In the rows, zero is written as 128.
Each named move below is a turn or a mirror, shown by a few rows before and after it. Which moves, in which order, take the first row of each later pair to the second? The first pair is answered.
kis:
[113 157  85 104 143 106 123 132 142 144 123 104 121 125 128 147 107 132
 110  91 100] -> [112 155  87 105 141 105 121 129 140 139 125 106 125 125 126 145 107 132
 111  90 102]
[162 162  64 103 130 122 211 182 151  96 150 167 154 112 168 109 162  69
 127 143  99] -> [147 151  71  81 156 130 200 177 145  90 128 160 125 136 156 108 177  51
 131 157  91]
[124 132 111  94 181  79 136 137 131 149 162 134 144 145 108 111 152 124
 159  81 165] -> [130 135 109 100 175  78 139 140 134 152 165 136 152 136 110 111 153 131
 162  78 165]
[107  92 140 134 145 137  54 194 116 151 153  52 107 168  69 138 110  99
 138 164 148] -> [133 109 130 171  95 124  74 200 127 161 195  58 159 123  92 140  83 125
 129 141 169]
rusu:
[162 126 137 158  97 121 141 140 136 141 160 134 158  99 126 135 111 151
 125 122 139] -> [152 137 114 122 151 115 157 114 110 141 136 169 168 118 133 112 137 100
 144 114 118]
[122 147 124 128  97 161 136 116 184  77 115 126  98 100 117 110 122 178
 111 146  97] -> [164 107 102 140 107 114 107 144 147 186 169  88 153 113 142  94 102 152
 147 112 126]
[150 100 137 115 138 135  92 120 117 150 131 103  91 156 112 132 127 124
 156 150 136] -> [140 110 140 106 146 146  97 111 116 129 116 120  81 155 110 128 136 118
 150 155 126]
[135 143 182 146  64 145 124 133 169 131 168 105 136  91 125 181 117 157
 100 113 115] -> [146 135 136 103 145 105 125 119 108 194 164 122 187 123 152 140 142  74
 148  81 102]
zov:
[101  84 126  99 183  66 105 144 116 222 168  83 145 145 109  95 142 132
 127  88 161] -> [ 49 122 158  80 180 123 120 117 160  99  96 123  60 146  73 122 173 155
  85 135 126]
[128  97 155 134  99 131  91 171 137 171 141  69 105 136 116 152 127 150
 145 124 151] -> [110 115 164 130  95 155 105 162 155 117 116  85  76 133 102 159 134 162
 127 140 138]
[126 140 161 180  89 133 134 172 165 137 133 102  72 141 145 147 113 147
 126 176 118] -> [138 134 155 188  83 119 132 176 156 160 152  96  96 133 154 140 105 140
 133 164 126]
Pairs:
Between the rows of a pair lie 2 to 3 moves.
[124 122 116  86 157  97 149 144 146 166 122 148 142 150 144  83 160 115
 117 141  96] -> [143 119 129 124 102  94 149 165 164 177 155 125 159 123 146  97 132 155
 104 137 120] : rusu, kis, zov
[140 137 155 135 137 124 166 124 120 180 155 148 146  92 148 108 126 165
 135 116 119] -> [126 137 176 142 119 142 160 129 142 149 140 138 109  89 130 127 123 189
 117 136 115] : rusu, kis, rusu
[130 109 147 134 144 113 123 146 121 144 123  99 110 149 116 108 110 135
 124 155 130] -> [143 136 120 141 144 101 160 133 110 139 132 139 156 122 139  91 108 120
 133 134 123] : kis, rusu, kis
[132 111 154 151  82 157 110 139 152 128 135  95 113 112 110 146 127 168
 103 152 135] -> [124  89 152 129 117 147  89 141 133 150 124  75  96 142 104 141 136 140
 117 156 131] : zov, kis
[117 120 147 118 118 157 117 115 120  84 101 109  94 146 108 145 129 154
  98 142 126] -> [155 114 107 124 126 116 127 119  85 159 147 113 174 132 146 120 117 121
 133  99 143] : kis, rusu
[138 139 131 145 108 118 137 140 129 128 135 145 134  99 131 117 125 137
 131 126 131] -> [126 132 129 120 145 117 129 131 115 128 111 144 118 126 124 111 143 109
 139 131 119] : rusu, kis
[109 145 160 147  83 174 126 133 166  35  88 152  67 100  99 159 118 172
  79 154 111] -> [178  82 120 162  99  93  93 169 103 211 181  92 178 111 144 127  86 126
 144  92 162] : kis, rusu
[128 115 116 109 148 169 102 169 109 112  99 104 114 160 129 129 116  89
 127 128 121] -> [138 149 112 136 102 176 138 166 132  77 113 135 144 115 141 136 102 118
 106 122 122] : kis, rusu, rusu
[153  94 162 223  64 152  96 172 109 145 120  60 122 118  64 156 114 238
 124 103 167] -> [166 112  83 170 165 102 134 132  31 210 120 131 219 134 118  91 144 122
 188  48 141] : rusu, kis
[166  83 169 125 142 126  82 193 154 153 108  48 104 152 116 131 146 152
  85 162 164] -> [155 166 103  97 191 125 172 128 127  95  82 178 181 115 161  85 175  87
  98 126 114] : rusu, kis, rusu
[130 186 134 140 111 125 155 128 152  94 109 134 146 121 142 123 119 144
 128 154 124] -> [137 183 113 125 142 108 154 121 127 124 108 141 167 132 152 102 126 111
 150 142 121] : rusu, rusu
[107 121 126 101 158  97 136 133 103 125 105 199 154 123 142 126 124  90
 156  91  97] -> [104 137 152 137  95 122 144 144 147  79 111 194 134  88 129 155 103 150
 118 107 105] : kis, rusu
[166 171 119 106 122 163 128 115 175  98  97 177  70  93 118 165 154 165
 103 150 107] -> [173 162 128 119 108 161 122 122 184 104 108 164  67  89 116 170 142 178
  99 151 116] : rusu, rusu, rusu
[180 100 140 152  82 110 103 167 148 165 152  93 114 147 137 131 112 185
 125 133 176] -> [196 122 110 152  90  96 133 153 133 173 168 132 167 124 164 112 113 164
 138 106 169] : kis, rusu, kis
[ 92 133 104  65 215 142 123 116  80 144 104 185 137 184 142  80 131  10
 161  93  82] -> [148  75 146 156  95 116  74 196 110 237 203  77 165 147 140 117  58 108
 146  85 164] : rusu, rusu
[118 169 116 130 126 134 149  91 148  73 134 176 145 111 135 124 123 118
 141 126 105] -> [102 122 142 107 157 139  95 107 142  97 111 121  80 164 105 138 135 111
 145 155 112] : rusu, kis
[126 127 137 152  92 131 132 146 150 126 131 125 127 117 124 133 108 149
 105 130 139] -> [107 145 124 125 129 140 148 122 140 104 101 158 122 128 125 120 131 120
 110 130 113] : rusu, rusu
[126 163 102 109 131 131 164 109 141  95 121 182 145 106 146 128 132 113
 122 132  96] -> [127 167 108 116 120 135 161 114 146  88 121 177 140  99 142 133 130 124
 114 137  96] : rusu, rusu, rusu
[123 177 128 141  89 154 153 116 146  66 126 168 102 117 131 119 134 137
 113 125  91] -> [148 161 132 170  57 141 145 139 150 103 163 143 128 101 138 127 108 160
 114 116 113] : zov, rusu, rusu
[172 132  93 161  68 200 110 132 108 140 139 132 169  88 139 152 120 126
 134  74 133] -> [147 137  82 111 136 204 109 105  82 125  93 155 144 127 133 134 155  71
 149  84 104] : rusu, kis
[ 84 138 144 115 132 173 154 118 147  84  81 153  69 174  90 137 133 117
  84 126  96] -> [150 132 105 160  97 116 169 143 119 185 172 147 189 131 141 115  92 114
 113  64 132] : kis, rusu
[147 111 121 142 154 108 126 113  92 159 136 163 120 152 137 102 124 104
 138  98 107] -> [131 144 140 158 117 134 146 101 126  96 120 186  99 125 130 119 118 140
 108 110 101] : kis, rusu, kis
[132  86 106 134 161 139  95 178  85 205 143  96 113 124 123 136 106  84
 124 143 185] -> [139 157  90 170 104 154 166 155 116 134 156 172 164  51 147 133  92 119
  97 125 172] : rusu, kis
[100 148  94 155 113 185 165 112 120  77  97 148 137  50 190 138 146 108
 152  85 162] -> [113 133  81 152 124 164 159 117 100 120 116 137 160  56 202 125 141  91
 170  71 171] : rusu, rusu
[147  78 160 151  66 118  88 173 139 165 162  56  93 142  94 167 108 177
 121 148 152] -> [ 93 136 155 105 116 157 128 118 147  54  80 136  42 150  83 159 156 145
 105 172  95] : rusu, rusu
[137  86  69 149 177  96 150 141  97  99  75 180  81 136 172  71 163  92
 155 129 137] -> [124 101  90 160 151 118 159 139 122  52  62 184  52 118 157  89 160 123
 129 147 131] : kis, rusu, kis
[167  93 157 161 109 134 131 108 114 147 157  94 110 134 133  96  90 130
  97 130 164] -> [141 117 165 149 117 161 145  89 128  83 118 126  79 133 121  99 108 125
  83 146 139] : rusu, rusu
[154 109 161 131 105 118 111 159 159 139 142  46 170 122 117 144  98 171
 118  98  82] -> [161 120 143 131 113 107 128 152 149 149 153  66 199 110 132 128  95 156
 129  84  80] : kis, rusu, kis
[140 155 123 108 114 143 149 133 112 101 120 165 111 115 110 133 129 142
  90 133  98] -> [144 154 129 114 107 146 147 136 116 102 124 159 108 113 108 135 121 152
  87 135 102] : rusu, rusu, rusu
[124 127 120 104 178 113 125 140  90 150 147 141 191 141 151 103 160  84
 169  84 121] -> [114 138 120  95 185 122 134 131  91 126 133 156 182 141 147 104 170  79
 163  91 109] : rusu, rusu, rusu
[173 112 135 164 133  80 133 122  99 163 127 123 162 126 136 116 102  98
 133  98 147] -> [156 126 164 185  84 111 136 125 140 106 116 117 124 107 118 144  90 149
  97 125 146] : rusu, rusu
[164 151 119 162  91  88 141 131 112 169 159 123 163 122 139 150 107 132
 140 103 142] -> [151 158 143 169  65 115 141 132 141 125 142 117 124 117 121 171 104 165
 116 125 137] : kis, rusu, kis
[124 110  98 134 107 111 159 135 115 120 103 142 117 102 133 129 106 106
 136 125 113] -> [117  97 112 136 104 117 145 141 124 118  96 125  88 111 120 137 105 117
 129 140 116] : kis, rusu, kis
[125 142 109 102 164 129 147 108 116 104 127 169 126 128 135 105 138  89
 122 130 106] -> [156 109 116 130 138 108 125 136 112 168 174 123 155 125 142 112 111 107
 135 115 138] : rusu, rusu
[132 138 124 121 143 145 122 121 136  81 116 120 115 126 131 127 128 129
 115 141 109] -> [141 143 107 123 146 130 134 117 125  99 128 135 146 119 146 114 127 116
 125 125 109] : kis, rusu, rusu
[147  90 141 125 101 121 107 149 132 144 135  79 109 129 142 143 104 134
 129 134 144] -> [156 118 114 128 102 110 141 136 120 145 146 124 160 108 167 127 100 116
 141 108 136] : kis, rusu, kis
[138 125 103 125 178 118 134  92  97 175 150 124 126 136 150 111 142  92
 140  97 128] -> [115 162 127 134 144 156 158  76 137  89 119 151  86 110 136 128 146 130
  99 120 109] : kis, rusu
[163 186 117 128 134 124 188 150 142 123 116 124 164 111 130 121 130  72
 116  88 148] -> [173 178 124 146 111 122 182 160 152 133 131 104 164 105 130 127 116  91
 113  90 157] : rusu, rusu
[150 127 138 141  85 111 146 175 153 167 136  53 152  95 162 128  88 172
 124 107 182] -> [153 133 133 143  83 110 154 174 155 165 139  63 160  89 168 124  85 171
 123 104 177] : kis, rusu, kis
[125 166 111  99 155 146 168 112 117  67 113 175 148 108 138 119 134 103
 133 116  86] -> [129 167 131 131 106 154 168 126 143  54 127 161 139  84 130 134 114 150
 112 120 100] : zov, rusu
[123 129 151 128 175 147 122 123 135 115 110 136 123 140 114 138 131 112
 146 137 123] -> [138 147 143 154 143 143 142 125 145 112 132 154 156 109 130 136 116 132
 141 122 129] : kis, rusu, rusu
[113 104 170 140  74 132 104  92 131 106 108 117 148 133 110 161 114 152
 116 141 123] -> [103 117 145 107 126 123 118  71 105 103  85 151 161 148 118 139 138 104
 134 134  99] : zov, rusu, zov
[123 165 128 141  82 149 145 158 154 138 123 137 175  63 111 159  88 169
  82 138 113] -> [ 99 182 110  94 151 155 161 121 133 112  78 177 163  89 112 136 128 116
  95 141  78] : rusu, rusu, kis
[149 139 106 134 139 107 147 112 116 162 164 159 197 128 172 101 121  90
 146 113 157] -> [116 155 158 154  85 159 142 114 173  70 132 150 118 116 135 141 118 161
  93 158 151] : kis, rusu, kis
[115 120 111 103 130 123 178 117 140  91  85 151 116 152 158 104 164 104
 136 147  76] -> [143  83 104 113 127  88 147 143 117 172 125 105 144 163 169  97 145  95
 161 127 104] : rusu, rusu, kis
[142 148 112 122 179 110 156 120 109 163 129 169 125 143 157 119 143  97
 124 130 130] -> [132 171 134 146 134 136 170 120 148 106 124 176 104 118 144 143 133 144
  88 146 130] : kis, rusu
[155 111 138 169  61 138 109 163 157 156 181 107 114 107 126 159  60 174
 116 107 158] -> [162 102 127 165  76 123 105 167 143 183 189 102 130 116 135 149  59 158
 129  97 162] : rusu, rusu, rusu
[141 129 127 173 101 106 162 169 128 118 127 139 185  94 126 118  90 117
 141 149 124] -> [129 106 158 171  96 119 131 182 142 111 113 101 133 114 105 138  88 140
 129 173 133] : kis, rusu, kis
[138 165 125 102 186 116 124 133 140 123 102 127 107 152  99 126 154  88
 136 123 123] -> [164 140 130 127 159 101 102 158 139 175 144  89 129 145 105 133 132 105
 140 115 151] : rusu, rusu
[149 110 118 127 158  91  98 122  89 199 170 106 156 137 154 118 107 104
 158 122 159] -> [131 128 166 163  81 137 101 133 153 121 161  95 102 107 128 160  89 184
 109 155 162] : rusu, rusu
[122 100 128 132 107  95 123 140 144 189 126 100 143 115 145 109 151 188
  86  99 157] -> [115 127  97 113 139  90 156 113 129 172 113 150 165 112 161  88 166 152
  96  84 135] : rusu, kis
[113 157 105 114 142 155 180 110 127  97 123 145 116 115 130 138 142 116
 123 139 114] -> [115 117 130 113 143 158 139 133 128 123 123  89  76 144 110 153 139 127
 123 157 133] : rusu, kis
[141 107 150 148  93 122 101 150 134 146 158  89 129 116 136 145  80 178
 134 153 140] -> [146 130 101 119 150 101 133 122  94 164 150 144 185 119 168 104 101 115
 166 125 119] : rusu, kis
[131 115 136  95 157 125 157 139 134 125 116 170 120 138 148 106 199 100
 132 156 118] -> [156  89 140 118 131 108 137 165 128 183 159 130 144 133 156 111 175 114
 141 143 148] : rusu, rusu
[145 108 143 130 161 103 111 144 102 201 134  87 119 157 100 154 119 117
 124 151 119] -> [124 159 120 107 190 116 154 107  98 142  98 158 124 146 109 133 143  89
 120 148  85] : kis, rusu
[161 126  98  89 147 114 107 111  94 190 120 143 121 120 109 125 140  60
 180 119 175] -> [149 175 119 134  69 152 146 102 154  98 115 177 109  59 103 149 121 131
 130 133 173] : rusu, kis
